In the data rows, 500 means zero.
Here are some numbered points:
[137 401 170 718 454 477 298 415 633 341 509 570 299 446 477 366 554 648 532 806 594 415 366 484 713 498  20 446 363
 337 509 715 256 237 436 746 612 504 736 378 568 368 494 466 352 479 409 594 701 661 862  97 606 673 165 281 559 732
 458 318 438 462 499 679] 0
[632 685 708 469 584 326 540 667 291 633 769 356 824 434 614 447 516 391 557 545 564 362 622 443 693 656 874 742 471
 526 444 339 663 749 446 173 535 456 512 452 463 735 593 343 599 513 798 376 439 648 148 803 335 337 763 481 419 563
 538 415 446 434 483 507] 1
[338 433 454 106 396 268 579 505 572 794 283 586 638 489 621 529 596 607 365 487 251 436 726 432 497 746 494 516 321
 676 421 465 584 381 553 548 441 374 390 472 667 476 518 476 179 497 538 401 571 527 678 591 628 265 443 411 697 566
 524 392 488 749 291 483] 2
[573 631 688 271 643 688 299 744 413 519 526 398 535 535 593 801 390 681 694 437 644 569 377 497 538 674 748 515 411
 311 620 774 450 569 379 609 481 654 753 611 306 628 460 475 518 165 733 626 323 414 326 583 235 540 716 699 530 708
 415 665 469 588 507 458] 3
[669 508 716 630 338 441 785 390 405 271 599 346 336 431 496 375 506 510 526 543 498 408 668 686 559 633 489 399 601
 435 400 254 311 807 426 521 353 431 524 568 483 484 743 591 607 593 357 458 672 614 408 543 588 549 462 567 387 484
 575 467 563 253 400 456] 4
[448 551 489 396 411 324 569 473 564 595 486 543 425 468 403 620 498 507 466 483 501 552 412 353 290 424 527 487 506
 623 498 565 594 436 401 596 642 367 485 398 604 556 255 515 367 488 617 638 447 242 503 394 482 401 512 361 479 493
 411 583 456 627 620 562] 5
[469 480 538 767 308 555 674 512 849 228 603 518 318 507 627 348 610 483 440 955 668 453 568 498 396 383 294 338 504
 487 591 606  34 765 435 639 390 419 674 508 444 685 905 635 460 799 219 564 699 396 595 451 351 660 361 504 530 766
 466 142 409 664 359 585] 6
[260 554 361 604 528 378 329 329 695 549 534 528 611 638 648 332 584 565 322 572 590 561 728 309 474 697 313 383 571
 622 212 527 397 151 598 500 393 174 268 717 499 365 648 416 251 385 653 377 717 656 775 339 648 490 221 343 802 550
 671 371 411 783 472 597] 7
[473 239 228 755 516 692 343 366 463 471 670 433 564 585 287 441 542 437 527 750 519 451 371 899 538 386 483 412 562
 359 847 566 565 465 605 415 416 674 587 375 487 465 467 624 814 704 323 459 587 354 641 688 493 499 446 754 333 334
 587 662 555 479 355 470] 8
[587 468 558 420 600 698 401 469 492 514 559 452 567 570 533 344 414 408 498 323 453 779 492 648 385 285 536 392 569
 417 482 533 294 661 483 505 545 652 571 421 705 497 488 684 719 469 666 439 424 510 446 468 469 858 468 632 395 334
 373 615 439 490 866 461] 9
[482 449 658 302 545 797 641 488 394 210 577 515 511 457 227 306 490 508 483 464 383 894 485 522 455 399 449 402 602
 303 464 611 389 560 436 895 608 548 538 672 402 254 421 804 301 388 615 785 415 507 512 375 407 505 399 491 544 664
 360 843 306 680 746 527] 10
[612 625 516 620 750 264 486 349 674 397 381 553 543 999 680 591 263 467 666 279 380 626 621 439 383 640 389 337 697
 675 422 211 739 464 745 612 464 533 795 344 504  62 275 754 549  39 373 322 460 728 685 335 614 698 378 744 386 433
 759 698 484 302 696 686] 11
[409 411 277 586 526 289 385 444 417 609 484 643 518 624 447 382 487 279 481 304 513 683 523 419 514 294 463 445 624
 641 655 413 529 292 715 393 743 462 623 492 453 454 390 616 671 607 145 496 548 555 635 513 559 522  81 738 425 394
 553 740 604 413 668 542] 12
[503 494 508 394 503 357 700 536 523 669 529 573 484 493 254 608 553 507 508 346 472 597 464 445 325 337 449 524 499
 563 531 557 582 436 443 624 552 373 427 386 498 551 358 700 392 505 437 631 469 313 455 436 438 463 601 576 484 449
 454 632 506 646 543 642] 13
[595 569 625 288 488 769 372 526 168 470 666 450 653 205 355 645 486 592 541 464 500 382 441 667 673 714 825 525 496
  92 300 535 179 579 368 441 372 573 483 458 698 569 482 306 407 453 700 457 431 497   0 464 595 475 675 342 317 531
 225 700 404 472 620 550] 14
[652 411 518 578 511  61 541 555 651 758 337 393 449 806 642 502 329 479 678 249 437 635 438 442 668 561 716 489 384
 492 685 416 887 694 516 508 645 654 541 638 130 299 483 386 606 274 470 590 215 397 436 486 488 555 733 407 368 422
 530 605 522 265 491 617] 15
[438 836 406 670 599 312 443 350 273 860 380 538 432 657 434 757 560 565 580 216 454 175 359 324 297 670 639 476 546
 544 233 628 675 122 508 646 136 166 232 621 368 362 309 115 434 427 586 481 530 217 775 394 677 458 648 356 606 369
 614 533 650 558 460 759] 16
[652 445 156 999 556 456 631 402 757 739 625 395 578 535 653 320 504 214 403 461 656 336 635 494 516 401 350 427 590
 758 641 408 488 366 299 284 610 524 302 470 263 691 605 415 412 642 287 547 481 348 456 544 558 265 185 490 683 242
 325 303 563 384 244 501] 17
[706 424 867 296 397 566 528 715 180 484 526 470 678 633 392 641 574 535 618 321 484 671 583 613 663 537 699 510 396
 231 565 319 567 773 377 508 517 682 637 598 405 410 363 527 605 437 821 585 313 557 118 731 494 556 639 487  29 208
 453 718 490 337 604 563] 18
[476 502 475 560 798 355 601 369 644 673 314 484 712 641 516 517 390 422 594 235 289 584 595 430 446 615 409 466 412
 685 697 547 750 341 439 560 741 409 690 442 498 733 354 658 221 626 514 751 350 510 607 582 429 154 120 503 702 681
 469 641 336 394 382 420] 19
[169 443 396 520 342 597 379 711 333 419 570 489 452 474 419 580 477 355 390 618 685 682 294 348 546 250 676 463 347
 264 408 837 374 481 479 551 639 505 382 861 178 414 706 359 764 565 811 598 450 698 493 484 376 795 449 143 463 396
 549 526 610 609 653 624] 20
[599 608 390 564 744 623 487 268 514 491 577 429 840 678 560 648 368 254 475 570 544 495 775 412 326 583  76 339 592
 634 516 381 301 157 509 448 324 435 355 377 544 346 388 598 243 365 375 371 787 836 533 388 421 507 335 769 622 466
 606 528 591 509 418 600] 21
[192 351 228 497 396 533 572 332 194 543 394 687 443 335 253 269 843 423 323 606 614 302 457 584 724 559 471 729 410
 469 400 420 589 236 507 683 632 156 537 359 645 438 692 440 407 623 311 536 758 484 405 174 731 197 395 335 605 453
 278 460 543 419 480 524] 22
[736 701 313 949 712 410 313 329 739 435 543 648 269 571 451 526 346 706 656 324 461 232 641 442 528 589 359 408 692
 748 643 316 307 356 327 691 372 601 725 157 629 292 415 567 447 364  69 308 620  34 549 319 726 400 333 581 389 463
 223 559 198 386 743 737] 23
[504 374 398 608 899 665 489 343 755 718 338 503 518 455 531 469 501 506 384 397 448 472 436 548 458 442 772 528 479
 726 463 768 729 502 400 381 696 597 221 449 549 642 493 481 505 336 480 310 352 273 436 662 360 586 609 623 850 467
 358 351 514 467 435 211] 24
[364 481 326 331 414 631 717 547 498 679 650 378 579 216 394 555 318 136 613 447 830 657 272 536 808 254 528 562 418
 275 630 644 623 577 459 612 647 249 355 759 184 852 583 568 588 352 651 402 712 698 239 448 488 637 497 386 509 419
 628 689 711 448 386 445] 25
[557 577 452 469 469 357 648 653 683 740 506 559 775 517 656 497 489 281 640 491 587 513 711 429 447 562 478 560 577
 674 452 500 428 464 804 358 465 277 445 577 476 879 571 640 627 564 449 461 619 566 668 734 311 590 522 777 760 648
 803 433 734 659 352 360] 26
[384 324 477 213 308 553 558 631 302 710 443 544 561 237 150 636 647 558 486 471 244 403 507 603 323 572 578 458 317
 431 418 674 478 428 648 491 450 299 228 507 484 394 569 390 477 728 532 654 652 332 486 534 448 559 635 297 648 452
 548 536 569 683 538 488] 27
[500 554 478 511 449 356 521 451 533 581 167 497 436 912 661 667 569 400 590 496 419 534 603 368 315 571 514 350 539
 520 543 614 457 553 622 532 272 335 564 735 375 378 534 468 639 571 399 569 621 284 771 454 417 668 551 612 447 520
 846 376 520 570 295 428] 28
[756 586 714 473 557 812 353 626  94 454 610 471 619 322 375 590 553 621 524 562 505 284 586 691 625 758 722 581 423
 152 344 360 237 604 341 331 295 767 571 259 683 543 558 413 480 419 644 383 382 644  62 721 485 393 674 354  83 330
 129 525 346 306 764 613] 29
[541 607 409 701 686 335 527 556 553 646 447 511 547 403 482 410 484 659 508 327 400 389 489 614 568 626 714 458 465
 582 542 537 649 564 419 349 592 562 410 331 416 601 350 574 419 434 257 341 389 321 679 697 449 468 499 420 602 537
 454 432 401 545 439 548] 30
[562 229 398 629 412 465 739 500 550 761 535 317 556 450 457 659 262 392 407 583 389 429 324 598 428 222 306 568 578
 475 521 602 328 415 317 231 460 608 214 490 537 668 361 518 405 671 299 662 348 546 430 274 478 316 542 376 715 537
 361 454 655 455 290 436] 31
[552 582 762 389 596 532 572 605 552 465 347 514 651 588 562 448 476 599 435 540 462 436 518 410 416 696 566 672 428
 630 465 369 828 588 654 529 681 624 726 271 659 524 476 536 470 329 789 448 252 840 348 590 418 358 825 411 367 629
 473 387 402 397 461 400] 32
[620 467 518 390 693 723 256 633 419 543 296 601 486 379 596 486 665 483 337 505 645 500 674 509 588 399 521 616 307
 656 486 486 357 417 218 302 559 706 243 303 603 710 563 499 469 369 308 524 263 494 429 700 450 530 490 589 630 462
 136 247 585 379 504 212] 33
[262 433 401 663 365 452 505 515 281 358 498 653 364 513 440 298 655 628 444 737 540 326 470 583 609 456 382 603 597
 632 433 525 543 340 588 513 533 296 820 608 609 458 715 324 602 706 621 603 721 664 762 453 627 271 312 453 760 717
 542 295 344 702 391 406] 34
New points follow, each followed by the numbers of its three nearest points above, nearest first.
[470 467 494 658 633 577 306 467 571 435 400 675 413 626 423 521 614 471 425 316 447 473 671 553 354 352 402 488 522
 738 692 238 342 291 399 564 502 420 759 376 553 505 493 581 620 531 240 606 687 282 775 653 744 536  89 729 875 592
 372 407 299 516 599 343] 12 34 30
[429 626 715 623 646 468 567 550 212 540 248 407 514 707 598 564 707 413 456 278 287 359 635 364 453 607 399 619 658
 485 239 473 368 232 494 499 218 655 674 445 667 450 570 407 477 567 558 788 431 592 757 544 308 447 459 798 665 715
 650 352 536 441 565 477] 28 34 13
[541 579 565 555 882 326 427 288 506 456 504 646 669 792 702 350 312 448 750 335 385 551 544 413 436 746 313 502 550
 596 300 413 747 462 734 621 574 582 819 390 692 196 376 713 454  69 628 260 544 877 675 258 570 630 247 671 299 536
 708 516 321 306 705 719] 11 32 21
[579 599 609 773 423 448 559 560 658 239 309 592 488 674 613 585 506 498 602 658 560 380 575 477 454 602 442 522 659
 339 565 445 397 593 516 753 290 578 674 683 486 276 622 465 687 551 506 408 582 365 539 332 478 750 822 560 306 531
 634 201 458 453 466 567] 28 4 6
[270 498 246 315 386 604 372 220 643 556 254 485 493 384 439 497 802 513 334 565 290 608 522 517 533 524 281 752 529
 583 332 688 796 230 987 472 503 394 341 490 826 557 438 257 411 764 374 475 472 539 555 293 527 334 426 580 644 580
 661 426 741 597 542 220] 2 27 22
[687 381 565 556 636 643 399 434 614 460 433 306 281 517 627 601 446 376 491 596 436 435 325 461 572 448 326 640 543
 294 284 433 419 475 385 440 573 716 402 527 693 624 658 248 489 406 583 753 237 664 107 120 621 354 759 434 443 580
 345 210 555 220 458 465] 31 32 33
[421 494 277 692 356 535 523 442 914 571 547 454 261 493 689 406 395 446 615 854 665 507 495 522 646 357 117 333 511
 334 605 731  64 457 560 715 456 355 600 534 452 760 751 594 629 686 359 718 669 578 768 303 427 633 411 440 769 919
 611  47 494 660 406 440] 6 0 34
[400 446 572 695 244 526 456 490 411 238 492 629 426 602 463 225 805 615 378 811 646 254 674 502 353 473 556 505 576
 690 513 286 602 536 723 475 417 376 729 593 548 341 744 400 707 606 575 551 676 495 638 800 521 267 519 498 510 548
 552 367 385 501 319 403] 34 4 28
[620 618 553 513 644 460 589 562 931 589 643 422 464 305 585 442 460 502 480 484 650 577 512 425 474 572 160 528 462
 617 377 375 535 554 477 509 464 341 348 542 432 590 584 588 349 290 545 319 614 643 499 282 669 555 433 493 824 587
 595 295 398 566 334 600] 7 13 5
[255 392 286 474 342 247 350 415 438 557 489 608 136 336 301 530 310 773 571 585 343 488 159 583 747 261 646 476 485
 355 610 724 491 629 426 517 631 405 404 576 493 340 253 463 664 597 367 364 417 245 611 204 677 712 472  39 479 509
 395 564 399 528 624 648] 5 13 30
[413 452 739 237 222 328 650 781 566 202 606 484 282 435 642 486 504 644 504 676 683 481 420 717 832 661 602 597 194
 371 616 590 558 999 536 609 508 402 684 715 437 672 711 375 681 542 744 427 587 575 497 803 515 502 575 206 473 669
 750 308 317 510 264 416] 4 1 34
[597 637 524 714 193 343 743 661 413 249 628 414 592 429 534 299 452 581 616 489 410 431 431 552 629 681 467 316 668
 247 403 312 448 657 526 483 505 639 677 713 249 304 454 292 585 641 490 555 353 575 503 323 537 455 423 298 398 490
 628 492 461 415 453 796] 4 30 15
[508 441 499 531 195 724 550 568 339 555 598 427 519 465 381 534 540 315 268 668 656 190 517 552 345 422 545 320 592
 619 663 206 210 452 576 586 361 389 626 499 533 429 657 522 902 569 554 362 728 712 449 533 643 513 668 417 401 145
 495 387 503 538 366 402] 4 8 34
[606 657 522 294 544 377 851 477 639 640 277 366 476 260 368 771 402 207 668 329 477 691 361 305 412 438 475 507 695
 304 404 689 442 483 546 654 451 362 316 812 408 698 640 498 408 555 388 787 258 476 460  52 487 487 640 595 657 586
 686 690 808 586 497 539] 13 5 31
[536 564 765 536 504 485 545 454 190 465 227 440 655 719 576 293 748 243 430 338 338 381 654 385 266 691 388 590 615
 435 288 476 378 247 540 685 386 520 696 434 639 458 537 367 549 590 660 724 531 675 808 531 266 413 482 568 540 721
 716 413 518 432 605 395] 28 34 32
[499 677 454 510 613 306 498 500 614 549 512 468 473 528 540 708 299 711 580 390 497 537 371 499 530 606 655 480 525
 551 528 646 707 572 572 280 380 475 385 588 389 536 324 481 451 344 393 247 421 211 783 563 461 582 470 575 618 564
 707 629 484 620 352 492] 30 5 13
[396 489 574 280 570 240 481 666 664 674 385 531 469 484 494 476 472 666 464 492 271 481 563 394 499 590 462 643 363
 475 474 343 683 370 788 400 669 575 571 282 670 521 403 532 584 452 691 537 179 749 449 326 431 481 855 431 697 655
 453 382 503 442 550 380] 32 5 2
